-845    78   992   309  -897 Out: 992

6  4  4  6  6
6  5  5  6  6
4  4  2  7  4
Out: 5

98  50  21  63  18 Out: 21

2  7  7  9  4 Out: 7

3  6  5  4  8  2  0 Out: 4

3172  6893  8547  6408  2415
4763  7575  6188  2655  3227
4766  6088  7122  5665  7691
Out: 6188

-367  -693   762  -153  -594 Out: 762

1925  6295  7393  2219  9242  1200  6949 Out: 2219

5702  9997  7203  2491  4800 Out: 7203
---
45  48  58  44  46  51  46  34  29
46  42  53  46  53  51  48  34  47
48  55  35  51  37  46  46  36  39
46  60  29  46  42  23   8  44  46
45  46  46  46  21  46  85  36  41
Out: 34

1  5  2  0  2  2  2  3
1  2  1  2  1  1  4  5
5  1  1  4  2  5  7  2
6  1  5  7  5  4  5  3
6  5  5  4  5  6  3  1
2  6  5  1  4  2  1  3
Out: 2

305  255  464  611  588  280  248  190
677  375   65  137  577  428   81  642
585  790  646  684  334  457  434  353
565  340   48  244  574  445  171  541
250  131  194  496  650  426  416  320
391  289  875  573  646  355  482  447
456  431  315  528  500  342  200  281
Out: 248

5829  5320  5872  2661  2360  3395  2448  4856  2315  5557  3506  5494  2708  2372  4395
3723  2852  3715  4833  5461  4722  8875  5230  6716  3088  4727  5544  5640  4335  2381
4218  4681  4357  2914  4349  5244  1244  3402  3277  3968  4218  4037  2938  2830  3972
1531  1967  1836  5930  2001  2938  2655  2059  2935  2704  4651  1682  3052  7587  3163
3955  4739  4036  6718  5211  6204  2259  3455  4616  4976  6244  2767  4696  7615  6664
2949  2528  2763  5799  4780  4399  7712  4242  6031  3130  4879  4607  5509  6513  2578
1947  2438  2085  6179  3092  4405  1874  1966  3761  3520  5278  2036  3386  7970  3790
6588  6121  6501  2184  5432  5330  2811  6091  4505  6155  3266  6029  3861  1028  5688
2919  3174  3176  6198  5707  5722  6155  3144  5897  2457  5442  3031  6148  7081  4218
1938  2435  2115  6206  4509  4661  5329  3213  5255  2604  5170  2771  5077  8293  3006
4650  4908  4807  5028  6633  6757  4293  4584  6416  5509  6130  3424  5935  5266  6317
Out: 2372

 -1    5    2   -2   -2   -1
 -5    4   -5   -9  -12    1
  9   -2    6  -10  -18   11
  2   -1    1   -6  -18    1
 -5   10    1   14   29  -19
-12    6    1    5    2  -16
  8   -1    9  -16  -28   14
  8   12   12    0   32  -17
 14    4    9    0   14    4
Out: -2

 93  178  181  131  181   76   82  122  102  106   40  151  130
 78  121  126  119  126  159  147  124   74   81  143  106  117
122   59   60  185   60   89   77  184  110   95  132    9  186
103  153  157  158  158   40   44  153  102   98   82  117  159
 69  119  123  196  124  111   97  186   58   49  130   60  196
 43  123  127  149  127  135  120  150   42   50  139   95  147
137  141  140   56  140  154  167   58  147  159  118  207   54
100  169  171  150  171   65   57  143  109  111   54  147  150
 64  147  152  121  152  112  128  110   67   75   69  127  122
 80  167  169   66  170  135  150   63   90   98   72  158   64
 77  160  160  186  160  104   85  177   80   79  116  117  185
 89  172  175   46  175  118  141   41   98  104   54  159   45
Out: 151

  59  -191  -694   104  -746  -221  -401
-420  -180   205   419  -342  -453  -161
-238   -32   346   103   197   -15    54
 608   157  -296  -543   591   786   144
 357   -88  -879  -129  -457   217  -358
Out: -221
---
array([[ 20,  -7,  -4, -13,   1,  23, -26],
       [-19,  -7,  18,  35,   0, -16,  12],
       [-10,   0,   0,  35, -21,  -7,  -3]]) out -3

array([ 12,  -6, -17, -19,  28]) out 28

array([ 18, -27,  27,  25,   6,   1]) out 1

array([-14,   2,   5, -17, -14,  15,  26]) out 26

array([ 17, -24,  11,  15,  11, -36]) out -36

array([[  5,  -8, -13, -15,   3,  17, -13],
       [  4,   8, -21,  11,  10,  36,  13],
       [ -7,  10,  -9,  15,  19,  25,  12]]) out 12

array([-17,  10, -28,  15]) out 15

array([-17,  -9,  13,  -7,  27,  -5]) out -5
---
2.26	0.40	0.10	0.35	0.20	-0.35	0.30
-0.67	-0.06	1.25	0.15	0.35	0.12	-0.14
-2.00	0.15	1.65	0.13	1.13	0.52	-0.13
--> 0.40

0.14	0.14	-0.13	-0.12
-0.07	0.14	0.03	0.03
0.14	0.14	-0.12	-0.13
--> 0.14

0.56	0.64	0.76	1.34
0.56	0.64	0.76	1.34
0.56	-1.82	1.43	1.34
--> 0.64

-9.3	-7.8	-6.7	-9.6	-12.7	0.6	-16.2
11.1	-1.1	10.0	-2.1	10.4	-21.2	-14.3
13.3	3.3	6.9	2.6	11.8	-19.7	-5.2
--> -7.8

2.5	2.7	8.0	-8.3
4.8	2.7	6.9	-8.4
-18.1	14.4	-1.8	21.4
--> 2.7

9.460	-3.171	10.225	21.771	-4.388	-4.458	9.664
4.802	0.260	4.385	-2.609	3.192	-13.934	10.560
20.562	-9.660	7.318	16.095	0.117	-5.202	14.974
--> -3.171

-0.6	-0.2	0.1	0.1	-0.3
0.0	-0.1	0.4	0.7	-1.7
-0.5	0.1	-0.4	-0.8	2.2
--> -0.2
---
Q: array([ 141.267,   49.931, -100.270,   21.993, -111.488])
A: -100.270

Q: array([  2.526,  15.119,   3.141,  18.212, -19.158,   4.138])
A: 2.526

Q:
array([[-1.822, -1.716, -0.172,  1.681, -0.865, -1.807],
       [-0.337, -1.705, -1.848, -1.783, -0.795,  1.638],
       [-0.601, -1.712, -1.876, -1.746, -0.562,  1.741]])
A: -1.848

Q: array([ 0.969, -1.374,  1.436, -0.129,  1.036, -0.911,  0.436])
A: -0.911

Q: array([-0.118, -0.107,  0.118,  0.030, -0.071])
A: -0.107

Q: array([ 0.07,  0.11,  0.00, -0.12,  0.02])
A: 0.00

Q:
array([[ 1.810,  0.316,  1.149, -0.939,  1.447, -1.508, -2.035],
       [ 0.882,  0.907,  1.247, -0.121,  1.061, -0.491, -1.077]])
A: -1.508

Q:
array([[ 0.085,  0.064, -0.159, -0.025, -0.047],
       [ 0.049,  0.163, -0.197, -0.020, -0.029]])
A: -0.159

Q: array([-0.028,  0.064, -0.072, -0.172,  0.143])
A: -0.072
